Each path below is one point turned by a fixed rotation once a step. After each direction that follows a path, write how fast that rotation turns it, in degrees per step (0 if it stays still).
Each turn is a multiple of 5 degrees from 10 to 175, or 0.
Each row of a path follows its step; steps can be skipped.
path 1
step 0: 2,10,-2,11,-3,3,9,-6,-4,-16,-5,-4,12,3,0,-8,3,-2,-10,-6,-1,4,-5,-2,-7,-2,0,-11,13,3,-12,-17,-1,0,8,-6,-2,1,-6,-2,2,8,-1,-12,3,3,-1,1,2,-2,4,12,-8,-7,-7,-12,3,2,-3,10,-8,-3,-16,5,-1,-4,0
step 1: -12,7,-1,-2,7,-3,1,3,-5,-6,-3,1,1,1,5,-1,1,-6,-1,12,-10,-12,-8,1,3,2,10,18,-9,8,-4,2,-4,3,1,0,3,-14,10,4,4,-4,0,2,-3,-11,12,-20,5,7,2,5,4,-7,-12,5,0,3,5,-1,6,3,-9,3,5,10,-3
step 2: 12,10,5,5,-8,-14,-4,3,4,-5,5,5,2,-4,5,-8,-2,5,0,6,7,-5,3,5,-1,-3,5,-1,-2,-11,1,-4,6,-9,-2,4,-1,-5,12,-2,-13,12,11,4,3,-6,-6,1,4,-4,10,-4,5,6,5,-11,4,10,-9,-12,-15,-1,7,2,9,10,6
step 5: -7,7,-2,-3,4,-9,6,2,-6,-5,8,-11,-2,4,4,-4,-11,-8,-4,-4,-2,11,9,-9,0,-10,16,6,-8,-13,9,-2,-5,-12,0,-10,1,-6,10,2,2,-6,-4,-10,1,6,9,-5,-6,-8,9,2,1,-10,7,4,-3,-1,4,6,3,-6,0,5,7,10,4
step 6: -2,6,-5,-7,-2,2,-3,14,1,0,1,8,6,-11,9,3,-3,3,-7,1,6,-10,-13,-2,6,7,-5,2,3,1,-12,7,-8,1,-4,-15,0,10,-6,-4,1,15,5,0,5,-9,3,-4,-7,-18,2,-13,4,-2,2,-9,-5,-1,-7,4,-7,-5,2,8,6,6,2
step 7: -9,-2,10,5,6,-8,1,-2,7,13,2,7,-5,-6,1,-16,-1,-6,-3,-7,4,-2,1,6,-13,-1,5,5,-11,10,-9,-11,3,-1,1,12,10,-1,-7,-10,1,0,0,15,4,8,3,3,11,4,2,1,2,-10,-1,-10,-1,-1,-1,13,4,-5,-3,0,4,-2,5
step 10: -6,12,-16,8,5,8,-7,10,-1,-9,4,-1,-3,-3,3,-5,0,-15,8,-7,2,-14,-16,8,5,0,2,6,8,-2,-7,-15,5,5,5,-5,-1,6,3,0,-14,-3,-3,-2,1,7,6,6,2,0,4,-10,4,-2,3,2,-10,1,12,0,-3,-2,-4,1,-4,0,7
step 13: -3,8,2,16,-1,-8,7,-9,1,5,0,-9,2,-15,7,-8,-5,0,4,-1,1,-6,5,-6,5,4,0,2,-1,0,-1,7,4,-1,-3,7,-10,-9,-13,2,-4,12,-6,12,-11,-3,16,-1,-5,-9,11,-10,9,7,-7,5,-2,-2,6,-1,-1,1,10,-3,-11,1,-3
Speeds:
0,1,0,0,0,-3,-3,-4,-1,-3,1,-2,4,-2,-3,1,1,0,0,0,-2,-3,0,3,-2,-1,-1,1,-1,0,0,-3,3,1,-1,-1,-2,-1,1,0,-1,1,2,-1,-1,-1,0,-2,-1,1,2,1,-2,0,-3,2,-1,0,0,-3,-1,4,2,0,0,0,-1
35
1,1,-1,0,0,-1,-1,-1,-1,0,-3,0,-4,1,-1,3,1,-3,2,-1,-1,-1,-1,4,-1,-1,2,0,1,0,-3,-1,4,1,3,0,2,-1,1,0,2,3,0,-1,-2,-2,0,0,2,-3,-4,2,1,1,1,2,2,1,-1,1,-1,-2,-1,1,-1,-3,-1
35
-3,-2,2,-1,3,-2,0,2,0,2,-2,-3,0,-2,-1,2,-1,1,0,0,-2,2,0,-1,-1,-1,-1,3,0,-1,-1,1,1,-1,1,3,-1,-2,2,2,1,-3,0,2,-3,3,1,-2,1,1,2,1,1,-1,0,0,1,-1,0,5,-1,1,2,2,-1,2,-2
175
